The same turns and mirrors carry the whole set onto itself, and each row onto the other rows of its family. Which rows share a family with each named row? Give them in list order.
These 32 rows form 4 families of 8 rows each.
z996:  29.8 -28.7   4.9   4.2  28.1   6.2 -19.4  -5.4  -0.1  19.6 -17.8   0.9
z685:  -5.9  26.6  11.2 -24.9  50.8   1.4 -10.3  -3.3   1.8  13.0   1.0 -15.8
z646:  -2.3  16.2   7.6 -19.5  58.5  22.8  -4.4  -7.6   8.3  16.9   1.6  -3.5
z710: -10.1  12.9  -7.7  -0.8  35.3  22.3  12.7  27.7  26.5  -5.8  19.4 -31.7
z930:   5.2 -18.6 -15.9  20.5   1.2  10.5 -10.9  25.7  22.2 -13.1 -18.8 -34.3
z761:   8.5 -27.8  -6.8  25.1   3.8  -2.1  -8.2  28.7   7.0 -15.0 -10.7 -34.0
z533: -18.4  -8.0 -10.0 -55.8   2.8   4.9  -3.5   9.7   0.3   5.3 -10.1   6.0
z431:  -0.9  -4.5 -12.4  -1.4   1.2  27.5  13.3  14.6 -26.2  27.7 -12.0  16.2
z355:  22.4 -31.8  16.1  -4.1  19.2   2.7  -0.8 -13.0  -1.3  26.2 -33.2 -20.6
z352:  -7.3  -5.9   2.7 -58.9  10.8   1.5  12.2   4.0   5.1  -3.8  -8.0   8.7
z343: -11.4  -2.6  -6.4 -55.0  22.9  -5.9  13.2  22.1  11.8   4.8   3.0   4.2
z439:   2.1   3.7 -33.5 -24.4  30.4 -22.9  21.1  11.1 -18.2 -26.2  -5.7 -21.6
z905:   9.8 -41.8 -13.8  24.8   1.4  17.6   5.2  17.2  11.8  -8.5  -8.5 -28.0
z927:  -8.8 -13.0  18.7  -5.7  -1.1  15.0  12.7   3.7 -17.8  24.0  -4.7  23.6
z652:   7.0 -12.1 -39.9  22.6  14.0  -0.8  23.2   1.6 -34.8   3.5   5.4 -13.5
z205:  10.3 -23.6   1.6  -2.9  27.4   5.3 -17.9  -8.3   8.6  26.4 -33.2   5.3
z403:  -5.3 -13.3   4.8  -9.9 -17.7  21.8   0.8   2.2 -18.4  26.5  -0.7  14.1
z241:  -8.6   8.5  -0.7   0.8  24.2  11.3  12.5  22.4   5.0 -20.6  27.3 -47.9
z509: -13.5 -12.5 -32.7  23.9  -2.7  -5.8  11.6 -12.2 -21.5   9.8  16.4 -20.6
z569:   2.9 -24.7  -4.6  12.7  -5.9  10.7   3.2  16.8   3.2  -0.2 -21.2 -53.4
z389: -19.7  11.5  -8.3  -8.0  28.4  15.3  18.2  19.1  11.8   7.0   8.9 -59.5
z715: 11.0 13.0 19.2 -8.8 54.7  8.2  0.7 -6.4 10.0 16.0  7.5 -4.9
z480: -22.0  16.2  -4.0   1.1  33.4  14.7   8.8  27.7  15.6 -20.0   8.5 -39.6
z7:  26.8 -16.4   9.3  11.9  21.8  -3.6 -22.4  -8.7   6.0   6.8 -29.1  -4.7
z982: -15.5  -2.9 -26.1 -32.5  20.9 -24.6   7.1 -14.1 -13.8 -29.3   1.2 -25.3
z703: -17.6 -24.9  -4.1  -5.0 -10.4  19.2  10.4   7.1 -15.7  29.4   9.6  16.4
z310: -15.5  -7.4 -33.3 -25.2  28.0 -26.2  22.7  -7.2   0.3 -21.4   8.1 -26.7
z999: -13.4 -18.9 -23.1  15.4   6.2 -10.3  20.0 -17.3 -30.7  -2.5  22.1 -13.4
z821:  -7.0  -3.4 -49.6 -22.9  20.0 -15.0   6.0  -2.0  -1.1 -21.2   9.1 -34.6
z364:   0.6   3.7  14.9 -24.2  54.2   8.8  11.9 -10.3   4.9  32.8  -1.6 -24.8
z502:  -5.2 -12.9 -23.4  27.8  -4.2   5.6   7.4 -20.8 -29.2  -4.6   0.6 -16.1
z290:  -5.2   9.5  -7.0 -48.8  16.5   6.7  10.9  23.5 -10.7  -1.6 -24.1   7.2

Same family as z439: z431, z355, z652, z569, z389, z364, z290
Same family as z205: z685, z343, z905, z927, z241, z821, z502
Same family as z533: z710, z930, z715, z7, z982, z703, z999
Same family as z480: z996, z646, z761, z352, z403, z509, z310

The same turns and mirrors carry the whole set onto itself, and each row onto the other rows of its family. Which rows share a family with each named row? Give them in list order.
These 18 rows form 3 families of 6 rows each.
z469: -24.4   9.5  -7.4 -24.4   6.8  -9.4  12.7 -18.1 -22.0  38.8
z754: -15.3 -20.4   7.0 -11.3 -11.9  -2.6  35.5  22.8 -13.8  29.8
z852:  -9.5   2.1   6.4 -45.5  -3.5  -6.7  29.8  -6.5 -16.9  26.4
z291:  -8.2  -9.4  10.8  21.4 -11.3  13.7  16.0  15.4  11.3 -31.0
z976: -23.8  -4.8  -9.5  -7.1  -4.7 -13.0  14.8 -21.0 -21.3  45.9
z235: -18.9   6.3  -2.0  31.2  -3.1   3.2  -3.9 -22.9  10.6 -26.0
z239:   6.2   7.1  -1.8   0.8 -13.8   3.3   7.7 -29.8  13.7 -40.3
z738: -32.0  -3.6  13.5 -20.7   2.5  -2.1  25.6   8.4 -16.7  37.7
z350:  19.6   4.3 -12.3  -4.0 -11.7   2.9  12.7 -16.4   6.4 -40.1
z144: -12.7  -6.8  19.0  16.8 -14.9   9.8  14.8  -2.2  18.9 -36.9
z537:  -8.1   8.6  21.8   2.3  -1.1  15.8  12.5  -0.8  15.8 -39.5
z679:   1.6  21.8   0.9  -2.5   2.1   6.6   1.5 -25.8  10.1 -38.7
z540: -12.1   7.8 -18.4  35.0   1.8   4.7  -6.2 -15.9   1.9 -18.7
z953: -22.4 -20.0  14.4 -14.4 -12.9  -5.6  32.8   5.4 -14.0  37.7
z498:  11.3  -4.9 -16.9 -34.1 -12.3 -15.1  28.3 -10.4 -18.0  21.7
z149: -22.1  -2.0 -22.6   3.5   0.6 -14.0  11.9  -6.8 -23.0  41.5
z81: -23.7  17.2   9.5  23.7   8.1  12.2  -3.8 -13.8   9.2 -27.3
z316:  -0.9  -9.3  -2.9 -35.8 -15.1 -13.0  30.2 -19.1 -16.5  30.3

Same family as z738: z469, z852, z537, z679, z81
Same family as z953: z976, z235, z239, z144, z316

